(in the rows, 128 means zero)
name the system of each run
trace 1, G (10 x 18)
[[110  94 194 133 139 119 192 132 117 131 123 131 160 147 117  95 182 134]
 [128 144  78  63 140 149 146 135 121 155 138 126  66 169 154 117  90 130]
 [168 105 136 170 116 168 110 118 149 150  75 122 153  71 117  86 108 105]
 [134 172 148 117 169 109 186 117  89 101 136 122 141 130 107 127 151 195]
 [115 121 102  97  87 182 120 148 138 142 183  93  83 102 170 116 137 121]
 [ 90 122 154 180 167 138 161  99 147 135  85 111 148 108 110 132  77  90]
 [155 199 104  95 151 109  99 101 121  73 140 145 112 102 130 140 125 171]
 [ 98  99 167 151  47 147 116 142 145 112 166  93 146 104 124 115 149 122]
 [ 69 122 116 125 170  84 175 124 120 105  97 114 111 157 141 177  93 107]
 [170 152  89 135 118 124  43 123 134  91 137 149 105 109 134 105 121  90]]
trace 2, D (10 x 18)
[[110 116  90  79 134 132 197 131  96 112 112  64 106 124 129 144 114 142]
 [138 125 112 178 111 152 133 128  70  97 170  99 107 117 120 107  80  78]
 [138 187 104 165 152 157  96 115 139 140 134  94 148 103  71 110 112 171]
 [131 116 116 136 162 143 141 138 104 173 187 120 153 118 117 181 187 147]
 [ 98 116 134 201 111 107  87 168 139 150 143 147 123 137 166 178 118 119]
 [108 145  99 122 187  88  77 114 179 122  89 154 128 149 122 143 147 102]
 [135  72 147  89  86 106 107 120 147 117 131 146 167 148  99 131 185  93]
 [118  84 122 113  68 124 142 155 160 132  49  96 126 111 156 129 109 138]
 [155 104  92 112 170 131 166 135  94 111  80 113  97 136 138  78 120  79]
 [173 132 135 137  86 177 109 132 116 138 158 123 125 130 100  41 124 120]]
trace 3, M (10 x 18)
[[186 147 158 120 116 174 109 101 131 176 165 174 149 117 107 101 125 146]
 [119 147 163 104 160 148 179 117 130 134 146 122 135  78 158 139 181 181]
 [ 97 142 142 107 173 114 155 124 149 144 106 172  84 149 195 145  97 122]
 [111 133 162 130 101 126 120 113 194 148  55 141 153 137 110 109  84 148]
 [129 123 123  44  88  94 130 107 140  76 100 116 142 127 106 131 158 153]
 [115 109 150 125  64  94 159 161  82  92 151 132  99 166 163 132 101 134]
 [ 65 167 119 184 115 116 105 144 143  94 139  80 116 151 109 103 100 130]
 [136 154 109 112 126 119  61  92 133 106 181 151 141 152  72 142 126  96]
 [149 120 153 158  92 140 123 132  95 154 196 139 163 105 117 183 146 161]
 [ 81 130 111 160 182 121 133 141 135 128 145 107 119  88 172 188 160 121]]
trace 4, T (10 x 18)
[[137 143 103  60  84 123 140 149 102 126 165 122  96 178 130 123 127 180]
 [114 107 153 172  95 143 155 136 106  89 119  86 124 124 115  58 105  89]
 [125 140 143 123 171  91 146 145 119 126 128 145 150 180 100 102 197 168]
 [133 160 141 168 109 166 112 133 106 113 207 112 118  73 147 119 146 145]
 [ 90 130 151 184 192 125 164 105 136 155 106 120 164 124  99 163 108 121]
 [173 183  91 111 166 106  90 116 108 109 141 170 105 115 150 162 118 153]
 [ 89 125 148 133 102 133 111  96 184  99  90 111 137  67 143 149  91 104]
 [116 119  82  61 134  93 151 130 124 137  98 118 129 171 109 185 120 161]
 [148 111  97 138  65 120  89 149 100  75 130 109  98 121 145 105 103  88]
 [ 98  87 133 132 129 104 132 154 166 140  73 102 160 159  99  99 181 125]]
trace 5, D (10 x 18)
[[ 57 170 109 162 131 100  98 135 148  97 147  98 111 131 137 173 101 143]
 [ 96 125  99 119 168 103 106  92 132 101 147 116 154 143  71 177 135  82]
 [127  95 112 145  65 103  82 137 130 103 129  97 170 109  89 171 147 121]
 [ 93  99  77 143 144 111 131 164 144 127  70  58 132 114 125 146 153 127]
 [140  77  73 143 135 141 105 152 108 143 133 101 121 156 103 106 140  55]
 [155 113 109 163 104 174  73 140 169 164 104 109 150  90 109  88 140 115]
 [159  94 116 136 175 152 149 155 132 202  89 130 149 118 130 122 177 141]
 [160  93 130 153 114 135 107 181 117 174 140 170  98 149 185 103 151 110]
 [123 147 157 127 156 143 104 121 195 163  90 177 112 137 161  75 124 122]
 [169 108 167  64 137 126 150 100 136 155 117 198 141 151 129 118 147 127]]
trace 6, X (10 x 18)
[[174 109  81 131 160  93 123 145  80 112 103 129 136  95 143 183 164 135]
 [119 138 149 155  96 110 100 151 115 121 173 172  93 193 149  95  99 108]
 [ 86 118 133 116 149 158 176 133 172 179  79  84 142 139 109 100 132 152]
 [176 116  81  86 137 148 109 100  91 123 172 121 140  95 100 169 148 105]
 [154 151 176 202  95 122 104 149 117 128 137 172 127 115 162 106 104 154]
 [ 78 135 116 100 201 112 155 129 172 149  80 131 106 156 156 137 137 125]
 [131 105 131  80  87 164 136  82 119 111 174 113 132 122  91 125 101  73]
 [175 144 136 167 102 122 121 146 113 111  75 117 149  75 131 112 122 191]
 [115 133 109 109 185  80 115 146 123 106 140 166  93 168 170 134 177 106]
 [ 83 108 176 123  73 149 172 117 130 147 159 115 133 172 105 112  84 117]]
trace 7, H (10 x 18)
[[101  84 133 190 105 146 118 135 134 162 128 114 140 149 104 128  79  63]
 [196 135 111 144 162 151 100 127 141 171  74 165 135  99 134  98 122 137]
 [148 132 151  68 144 119 149 121 113 140 171 174 128 134 154 158 182 165]
 [ 57 105 142 121  68 134 145 143 151 143 156 102 109 152 152 163  95 121]
 [131 113 108 137 122 137  91 120 178 114  53 116 121 100 135  92 103  79]
 [185 168 131  68 154 115 133  90 116  93 114 167 132 131 103  91 138 156]
 [107 131 119  98  97 135 173 148  85 114 191  82 107 144 130 137 147 166]
 [ 85  88 138 194 125 131 146 144 122 112 110  91 122 118 141 114 108  59]
 [168 172 131 164 183 142  96 101 141 136 106 167 132 119 111  79 103 117]
 [159 147 132  92 143 153 140 114 107 155 185 135 152 104 111 155 182 184]]
trace 8, L (10 x 18)
[[101 117  87 127 171 128  92 120 151 133 144 103 143 159  73 120 168  74]
 [170 107 110 108  90 118  97 134 132 168 113 135 178 133  82 170 150 175]
 [116  79 141 147 105  93 175 177  92 124 108 122 125 121 185 170 141 143]
 [111 105  95 124 145 126 133 156 106 140 152 130  78 197 147 102 113  70]
 [147 118 118 136 140 180  92 135 171 214 132 142 148 136 104  99 152 128]
 [153  99 185 105 134 106 165 115 136 146  88 184 164 119 142 151 158 153]
 [132 119 133 105  91 119 146 139 112 108 117 157  71 137 199 125  71 109]
 [ 96 136 119 144 156 173 115 130 177 142 116 103  98 121 144  55 124  85]
 [163 141 144  73 147 138 126  80 157 125 105 145 166 123  71  91 160 139]
 [164 134 159 115  63 123 156 126 104  99 104 131 134  83 150 131  95 184]]
trace 9, X (10 x 18)
[[111  82 127  79  93 174 154 121 129 166 172 120 105 140 147 146 109  83]
 [187 122 110 166 122 157 141 130  94 148  77 112 138  84 113 111  74 139]
 [174 159 108  97 175 112  92 131 132 122 120 184 102 146 153  92 165 130]
 [101 104 200 101 106 153 188 118 134 147 162 150 116 140 165 109 131 122]
 [139 138  92 111 147 145 185 114  90 127  94  87 118  98 124 161  73 153]
 [171 177 116 135 154 123  91 108  99  74 158 151 112 127 111  74 131 111]
 [ 99 147 206 116 126 111 164 125 154 128 130 157 149 144 138 108 165 181]
 [ 80 129  99  99 144 127 171 117 108 109 154  79 110 108 144 197 119 128]
 [141 157 129 188 117 121 104 107  94  80 143 116 143 125  73 105  81 106]
 [110 168 139 118 143  98  93 136 184 120 100 138 152 140 113 110 184 185]]
trace 10, H (10 x 18)
[[ 82 119 181 141 160  87 165 125 146 111  92 168 112 164 165 114 113  98]
 [125 177  90 100 130 167  69 107 165 144 172 125 107 143 100 102 105 121]
 [166  77 140 100  97 151 165 113 110 130 108  99 173  83  96 130 161 129]
 [124 145 132 143 138  99 171 144  87 104 106 144  82 131 193 146  76 145]
 [ 91 154 138 146 133 137  78 136 172 108 175 122 113 139 134  72 181 107]
 [125 118 133 114 152 152 164  75 129 152 113 107 174 126  54 146  95 112]
 [187 138  97 149 102 134 112 150  78 120 132 130 107  74 172 156 106 153]
 [ 88 127 190 150 142  91 146 150 150 107 124 144 137 141 158 103 193 148]
 [ 77 158  98 119 163 135 111  92 154 143 150 119 121 163  89 168  77 102]
 [190 101 111 142  70 146  77 132 122 128 116 116 163  77 101 124 137 126]]
trace 11, T (10 x 18)
[[108 113 114 138 126 109  82 108 157 148 134 132 176 124  86 212 134 122]
 [177 101  67 138 113 125 102 154 108 154  90 125 121  94 151 180 105 136]
 [118  68 107 114 133 117  98 127 160 129  93 141 118 128 152 142 139  42]
 [141 104  99  82  80 139  79 150 169 182 127 140 134 171 112 129 143 142]
 [174  63 122 115  85 178 151 142 103 160 123 111 128 107 129  97 125  91]
 [135  80 168 132 129 115 144 146 123 165 131 185 134 193 137 101 153  92]
 [150 147 140 126 118 184 118 152 145 181 162 145  98 132 163  64 144 156]
 [125 121 179 119 157 183 184  78 130 159 148 137 145 120 103  97 112 100]
 [156 167 175 125 135 112 151 110 104 136 143 199 124 163 139 123  93 170]
 [102 168 163 127 135 151 164 115 145 100 112 122  89  89 185  86  93 144]]
trace 12, M (10 x 18)
[[140 142 132 151 141 150 141 141  92 102 176 111 106  57 182 133 163 139]
 [104 143 142 175 215 115 140 129 132 155 128 169 114 164 149 125 127 100]
 [142 134 112 106 133 172  95 113 188 202  98 136 150 127  99 126 111 148]
 [158  96 156  66 113 132 164  93 125 101 104 131 150  66 137 142 157 123]
 [126 121 133 137 136  82 182 171  87 117  87 139  98 156 182 131 116 161]
 [ 84 133 118 139 110 135  98 152 186 132  94 106 101 166 130  64 110 108]
 [146 137 129  80 105 134 128  76 120  97 143 120 153 145  48 103 107 111]
 [167 152 135 130  82 120 126 149  73 100 183 134 116 107 152 136 139 185]
 [ 59 146 159 176 164 120 130 147 141 117 174 125 107 142 165 120 159 113]
 [108 158 109 119 166 139 101  90 166 173 135 148 135 161  87 167  77 120]]
trace 13, L (10 x 18)
[[109 152 103  98 156 128 155 124  85 116 202 127  90 143 152 177 121 131]
 [113 119 132 204 123 151  84 119 137 153 162 127 147 128  95 141  90  75]
 [124 151 110 127 190  86  98 124 159 141  92 159 152 133 120 176 162 160]
 [128  87 130  91  62 110 102 131 126 103 160 143 125 110 161 185 146 103]
 [ 70 100 105 155 117 112 136 158 154 138  70  89 116 166 127 128  85 108]
 [170 102  64  84 171 145 115 140 125 148 111 113 122 121 115 111 187 107]
 [155  87 169 136  51 118 123 156 122 142 127 146 164 155 108  96 154 147]
 [111 125 128 107 151 131 207 154 109 168 109 122  96 155 173 136 109 174]
 [164 100 133 143 147 170 132 116  96 145 167 155 106 123 142  87 120  50]
 [133 168 165 150 140 128  96 123 180 162 102 180 144 158 116  84 119 165]]
trace 14, G (10 x 18)
[[110 178 161 130 182  93 116 104 166 126 103 191 125 161 137 116 112 142]
 [149 123 140  53  58 128  93 113 168 116 126 146 137 130 117 107 147 148]
 [124  69 159 129  79 108 194 143  90 121  92 122 136 154 129 127  92 118]
 [155 138  79 131 165 108 130 165  99 111  83 131  76 141 172  87 129 122]
 [145 128 111 144 136 163 103 132 142 139 128  91 153 128  69  55 171 120]
 [130 128  96 108 144 144 176 121  93 165 143  88 152 129  82 185 118 169]
 [155 124 123 163 143 167 123 138  99 153 171 142 103  68 190 159 124 108]
 [ 78 169 181 175 176 134 126 113 176 143 141 149 138 131 132 106 137 135]
 [107 155 129  36 117 131 117  80 179 116 135 137 126 122 118 156 121 149]
 [138  96 173 141  47 125 140 114 110  99 120 141 133 104 145 134  68 105]]

runs to name
trace 15 (2 x 18)
[[175 149 104 124  96 145 107 117 120 100  90 127 107 117 118  72  59 117]
 [159 144 163 135 118 115 124 133 107  85 147 135 150 132  99  57 186 150]]

M
trace 16 (2 x 18)
[[128 124  80 111 147 127  81 124 180 152  71 123 129 164  88 105 109  97]
 [170  96 123  92 104 137 118 143 146 140  93 120 155  83 135 122 197 158]]

L
trace 17 (2 x 18)
[[110  69 123 110 138 113 166 151 123 103  89 102 111 139 156  92 164  74]
 [114 134 123 117 102 123  86 153 141 144 188 138 129 197  98 102 174 137]]

T
trace 18 (2 x 18)
[[132 124 135  74  88 122 144 136 141 122 108 121 125 192  94  56 131 151]
 [157 122 128 114 120 187 187 136 103 169 122  91 122  87 140 103 120 171]]

L
trace 19 (2 x 18)
[[ 84 125 159 182  98 168 133 127 140 168 180  98 153 133  98 133 105 128]
 [125 169  84 111 179 121 102  88 128  94 143 117 129  80 114 188 131 126]]

M
trace 20 (2 x 18)
[[129 172  86 168 151  98 100 122 103  92 126 100 149 112  84 173 112 157]
 [145  97 121 144 113 116  61 150 133 140 171 169 127 134 153 151 180  85]]

M
trace 21 (2 x 18)
[[143 143 106 118  84  82 134 151  95  97  94 131 112 178 120 131  73 171]
 [110 116 120 121 122 113 135 149 132  60  94  84 104 110 152  69 163 105]]

T
trace 22 (2 x 18)
[[101 164 161 125  98 159 125 100 160  87 146  97 131 112  99  59 120 130]
 [140 178 127 107 154 138 164  86 115 101 111  96 147  96  80 124 100 175]]

L
trace 23 (2 x 18)
[[120 110 121 228 126 108  95 158 126 139 100 111 161 113 114 157 119 120]
 [124 147 110 111 192  85 110 125 116 107 164 150 135 144 119 168 197 134]]

G
trace 24 (2 x 18)
[[ 70 132 148 150 111 125 156 174 162 136  96 101  96 133 187 103 121 162]
 [109 138 112 104 181 127  90  83 164  99 129 140 121 125 110 119 137  53]]

H
trace 25 (2 x 18)
[[109 132 145 170  97 149 101 115 164 152 118 118 156 158  68  96  76 114]
 [161 151  99  74 119 125 100  99 115  85 155 107 151  92  84 147 166 150]]

M
trace 26 (2 x 18)
[[155 128 127  58 102 105 155 139 113 120 117 137 126 117 156 158 160 196]
 [113 125 125 170 137 129 164 156  65  96 170 110  85 130 173 113 116  95]]

X
trace 27 (2 x 18)
[[128 135  66  82 174 128 143 141 114 121 133  80 123 129 107 133 191 151]
 [103  80 142 179  79 158 125 152 115 152 184 104 127 134 130 130 123  77]]

D
trace 28 (2 x 18)
[[ 76 124 125 151 118 110 152 176 119  93 128  77  97 160 145  77 152 127]
 [115 131  88 100 133 178 114 100 148 165 146 109 111 154  91 118  73  87]]

D
trace 29 (2 x 18)
[[146 139 105 117 137 161 100 151 132 122 159 134  73 102 192  81 156 102]
 [122 134 182 159 178 149 176  99 118 156 133 151 153 155  91  90 109 110]]

M
trace 30 (2 x 18)
[[143 129 139  76 177 106 163  86 110 115 114 177 115 173 118 116 104  89]
 [146 142 106 108  71 177 118 150 110 146 195 103  95 137 128  93 119 152]]

H
trace 31 (2 x 18)
[[ 82 112 142 100 108 114 180 154 109 148 162 131 101 194 153 153 113 144]
 [119 140  88 155 144 176 156 130 104 144 135  56 121 118  86 106  89 124]]

X
trace 32 (2 x 18)
[[103 108 157 140 115 119  97 138 167 138 154 127 172 111 120 154 214 139]
 [ 93  78 110 126 118  94 132 162 152 168  78 131 128 164 151 186 115 123]]

D
trace 33 (2 x 18)
[[148 129  66  98 171 170 134 112  95 133 169  99 100 100 125 146 131  93]
 [151 100 203 174  77 137 153 130  97 119 148 150 152 103 142 100 123 121]]

H
trace 34 (2 x 18)
[[119 160 125  61 129 160  91  92 193 125 150 130 120  96 131 118 162 138]
 [124 104 146 109  74 143 169 100 110 146 134 106 159 124  87 174  73 143]]

T
trace 35 (2 x 18)
[[145 157 110  94 160 163 124  69 135 145 152 121 159 114  57 144 115 133]
 [145 135 152 153  83 147 138 130 103 145 161 133 135  76 156 184  96 173]]

G
trace 36 (2 x 18)
[[116 174 129 181 153 142 170 150  85 118 146  94  98 125 142  90 105 162]
 [106 175 148 149 203 112 130  87 129  79 140 133 141 122  96 105 146 112]]

T
trace 37 (2 x 18)
[[146 135 152  94 112 177 115 108 151 188 192 159 144 148 102 113 150 144]
 [129 116 183 153 130 129 178 107 128 156  88 159 158  99 145 166  83 147]]

L
trace 38 (2 x 18)
[[145 125 173 138 146 130 143 141 137 192 131 203 122 158 170 129 129 152]
 [ 94 118 121  78 122 163 109 128 186 187 167 140 109 135 159 158 147 123]]

H
trace 39 (2 x 18)
[[129  87 152 197 133 140 103 119 147 164 106 150 163  96 127 156 110  76]
 [174 126  95 133 146  86  86 161 134 139  67 154 144 144 121 127 167 162]]

D
trace 40 (2 x 18)
[[ 93 124 142 147 184  86 180 157 117 143  95 138 125 188 135 128 145 149]
 [126 129  86 141 133 142  66 133 128 158 193 144 108 163 116 148 117  80]]

H
trace 41 (2 x 18)
[[110  96 146 154 103 171 148 124 146 163 111  91 152 146  76  79  98  98]
 [188 129  76  93 138 136  96 128 131 154 103 122 152  95 103 153 166 166]]

X
trace 42 (2 x 18)
[[178 147  69  77 125 147 100 151 115 128 146 128  89 115 156 107 164 155]
 [114 104 199 163 133 154 180 121 113 136 157 146 127 130 149  81 127  88]]

M
